In the rows, zero is written as 128.
Named moves, each a turn or a mirror, and the order they were made in; the first pair answered:
tibe:
[129 133 114 159 132 141 130 124 117 149  82  87 137 151 129 113 144 119
 129 172 125 165 109 153 150] => [138 128 101 148 130 148 135 115 109 156  86  93 143 153 116 113 146 118
 134 172 124 158 105 155 142]
[158  95 132 108 113 130 128 113 169 135 140 129 113 135 165 186 100 126
 145  98 134  93 119 139 123] => [157  97 131 107 113 129 131 115 168 132 140 127 115 137 166 192  98 125
 147  97 143  94 124 134 124]
[135 150 146 163 108  56 121 116 148 120 172 180 120 135 109 141  89 143
 122 135  88  92 126 143 105] => [150 144 137 148 112  63 131 108 144 124 173 183 118 135  96 135  87 143
 129 140  91  88 116 141  98]
suzo:
[131 129  76 128 121 110 134  84 109 119 158 173 146 160 109 127 134 163
 113 117 119 100 107 119  70] => [139 119  68 142 125 130 137  70 111 146 109 142 153 171  98 112 144 158
 126 149 125 137 101 138  92]
[118 123 133 121 121 117 108 147 127 118 120 120 116 107 128 130 107 126
 135 111 125 126 149 127 116] => [127 131 130 117 121 120 115 133 127 120 136 132 116 106 118 132 112 128
 136 108 119 112 141 123 104]
[124 129 122 142 137 153 140  88 102 174  81  73 123 153 100 111 145 123
 132 159 134 154 105 141 151] => [ 96 113 158 130 134 143 114 139 125 154  64  71 111 136 135 131 121 128
 128 135 150 163 131 141 172]
[132 120 104  95 137 118 113 135 140 126 126 132 119 121 126 127 119 141
 136 103 144 119 129 122 130] => [133 121 102  98 134 122 120 122 134 129 133 132 120 122 116 123 123 143
 136 112 141 112 125 121 124]
dem:
[128 146 104  95 132 136 127 134 125 126 141 158 131 105 122 140 128 127
 138 126 119 110 113 129 124] => [112 145 128 108 135 123 113 156 138 122 117 138 125 105 144 146 119 128
 145 127 119 129 127 131 150]
[130 138  97 154 121 141 131 132 127 140 141 111 154 157  86 126 107 138
 131 110 169 119  86 110 111] => [118 124 115 140 125 144 116 155 140 135 122 106 145 143  99 132  88 147
 138  97 182 128  99 107 124]
[191 165  99 156 135  97 144 132 134 119 112 147 168 181 131 109 157 125
 128 127 100 132 105 112 152] => [193 131  85  99 137 108 137 149 143 112 120 173 157 150 113 114 138 131
 146  95 122 121  96  81 129]
Then:
(2 to 3 moves a pair)
[143 173 116 186 144 120 137  90  96 116 170 154 124 147 125 126 152 127
 109 147 108 133 119 135 104] => [104 143 157 184 143 112  96 158 132 114  98 124 108 134 172 138 131 133
 113 136 136 173 154 145 154] | suzo suzo suzo
[106 139 142 161 133 112 114 151 156 135  91  88 138 149 157 116 124 147
 120 160 116 148 170 149 158] => [105 156 146 136 123  97 126 159 149 100 167 140 136 129 162 137 117 154
  97 117 104  94 168 117 119] | suzo suzo
[149 129 126  92  86 138 166 102 141 143 199 172 128 140 108 109  92 150
 146 114 112  85  80 108  73] => [124  92 158 115  91 157 121 148 169 179  73  96 118 149 149  98  74 150
 171 137 149 167  96 147 145] | suzo suzo suzo
[111 140 150 160 126 104 112 162 130 104 142 124 137 122 164 141 143 133
 109 107 108 113 145 133 135] => [133 154 124 172 128 113 135 117 109 118 160 127 148 142 135 130 162 126
 110 129  97 104 122 136 120] | suzo suzo
[ 45 155 154 126  80  78 106 195 112 100 145 157 106  93 172 160 108 155
 132  93 102  93 191 127 137] => [102 150  84  95  83 111 149 117  69 120 197 194 124  99  93 133 129 143
 150 107  97  57 140 106  74] | dem suzo dem
[170 153  71 139 100 110 177 127 123 135 202 179 128 115  85 147 143 111
 130 112  70  99 140 100  79] => [120 162 135 180  94  73 134 188 155 114 172 147 111 114 158 170 130 120
 107  97  67 116 190 116 136] | dem dem suzo
[103 149 158 165 136 177 140 105 127 147  89  71 137 119 132 125 133  93
 143 165 143 144 116 168 172] => [ 95 191 177 179 128 140 147 107 120 109 170 105 136 115 152 146 142  99
 105 140 109  98 129 153 147] | suzo suzo dem
[117 137 172 149 110 107 111 151 143 124  99 102 119 140 150 131 134 136
 115 123 137 134 151 139 159] => [136 165 154 159 105  93 136 119 120 114 163 132 131 143 135 129 149 134
 104 127 117  99 141 131 127] | suzo dem
[147 129 133 116 120 116 131 146 134 111 152 131 103 117 130 142 120 134
 126 117 131 104 137 103 128] => [152 109 123 104 125 137 129 138 135 131 127 125 101 112 118 129 117 128
 149 126 145 122 124 104 131] | suzo suzo dem
[110 164 126 158 139 168 148 131 132 156 127  98 130 166 185 111 172 124
 143 170  95 140 132 173 113] => [128 126  95 105 147 200 157 119 128 168 116 117 128 150 146 101 160 120
 176 165 120 137 111 159  87] | dem suzo
[120 136 127  89 129 122 153 138 152  77 193 192 134  96 152 179 121 117
 122  86 134  73 143  64  74] => [ 93 167 177 153 125  91 133 165 166  72 161 148 130 119 212 189 127 121
  98 105 111 102 176  95 127] | tibe dem
[155 104  96  83 122 156 141 111 128 148 107 147 139 110  79 120 105 123
 159 120 141 133 112 111  95] => [136  91 122  78 122 144 122 152 146 134  89 144 126  98 107 132  89 126
 159 103 153 139 129 108 114] | suzo suzo suzo
[155 125 110 159 146 137 144  83 126 152 118  96 149 154 112 113 147 127
 128 150 125 155 112 149 128] => [142 147 131 184 141 112 140  93 130 139 138  95 150 158 135 124 148 130
 108 143 112 143 127 152 134] | suzo suzo dem
[120 135  86 157 146 153 119 101 112 164 101 102 147 151 112 112 143 102
 144 146 121 143 122 155 148] => [114 101  85 113 152 162 107 123 122 160  89 113 139 122 108 115 116 110
 161 122 144 140 129 137 145] | dem suzo
[114 151 108 163 123 122 144  98  90 149 166 141 129 120 116 129 133 133
 121 151 103 122 141 111 105] => [102 132 121 172 126 129 123 120 106 165 102 100 123 126 134 124 132 131
 132 166 120 164 150 131 145] | suzo suzo
[126 164 107 110 130 160 124  72 105 133 150 158 165 166  98 143 161 144
 138 124  98 140 101 152  88] => [ 99 117 136  83 140 174  88 129 137 135  70 126 151 149 125 148 133 149
 163 110 139 183 118 158 132] | suzo dem dem
[136  98 128 122  99 119 139 122 121 123 154 172 113 105  95 132 106 139
 121  99 128 114 125 105 101] => [137  76 131 124 103 140 131 126 132 151  94 132 110 114  93 117 109 135
 146 124 151 156 122 118 124] | suzo suzo dem
[ 89  85 163 100 121 128  92 175 158 121 104  95 118 119 137 129  86 142
 149 120 138 149 141 138 158] => [ 97 139 169 166 122 102 102 145 137 126 123  75 127 158 149 128 120 136
 119 148  99 146 148 161 169] | dem suzo
[110  90 130  92 128 128 130 157 143 102 144 157 119  93 132 147 119 132
 148 105 134 113 116 110 119] => [113 143 150 177 124 104 133 134 128 115 133 114 132 143 155 144 153 129
 118 153  90 135 124 153 152] | suzo dem dem
[119 109 124 115 100 148 145 157 139 128 142  76 153 122 131 132 158 120
 151 124 150 167 100 158 153] => [135 118 109 112  97 142 161 133 123 124 181 103 160 121 116 129 167 117
 141 121 136 140  91 146 127] | suzo dem dem
[126 115 136  99 118 124 107 166 140  98 142 144 125 114 133 143 109 133
 124  93 147 122 135 103 118] => [157 121  97 121 123 152 131 110 114 142 116 113 144 149  93 113 135 122
 137 147 140 150  98 131 121] | suzo suzo suzo
[156 128  90 112 107 122 116 118 115 174 143 127 151  92 111 107 123  99
 127 103 141 142 124 138 102] => [161 141  96 137 108 114 118 105 109 180 145 118 154 104 116 103 133  99
 120 118 130 144 126 151 110] | dem dem dem
[134  96 110  71 129 142 131 129 117 108 158 166 113  92  93 139 101 131
 140 108 152 120 105 134  85] => [118  80 132 101 132 149 113 149 127 131  73 108 109 105 117 130  98 124
 154 134 161 175 116 170 139] | suzo suzo dem
[156 115  86  85 116 150 148 114  83 112 169 140 105 126  80 139 114 120
 136 126 136 120 106 103  97] => [122 108 123  81 115 132 116 168 110  92 160 145  89 105 123 155  90 134
 130  91 142 120 139  97 121] | dem suzo
[127 132 125  81  97 137 122 117 159 109 146 168  83 113 112 142  87 136
 110  71 134  89 114 111 111] => [127 189 139 175  94 113 133  95 142 125 144 128  98 163 135 132 129 127
  80 120  88 105 124 154 144] | dem dem
[137 141  97  87 146 147 155  94 127 134 128 141 144 135  95 116 121  90
 148 152 102 129  66  98  89] => [119 114 116  84 150 154 133 128 151 145  67 113 131 133 121 117 103  97
 158 152 121 163  72 116 124] | suzo dem
[122 118 153 154 129 130 142 139 119 151 113  84 138 107 148 154 120 151
 121 146 109 150 165 133 153] => [118  99 148 119 127 138 137 152 127 149 108  97 130  89 147 159 102 155
 129 130 124 145 165 126 142] | dem dem dem
[153 142 118 121 139 141 151 105 133 106 173 174 138 118 106 135 138 131
 117 112 118  85 135 124 114] => [135 116 138 139 147 161 123 132 152 140  70 114 128 132 125 123 129 129
 141 146 143 153 146 158 172] | suzo suzo suzo
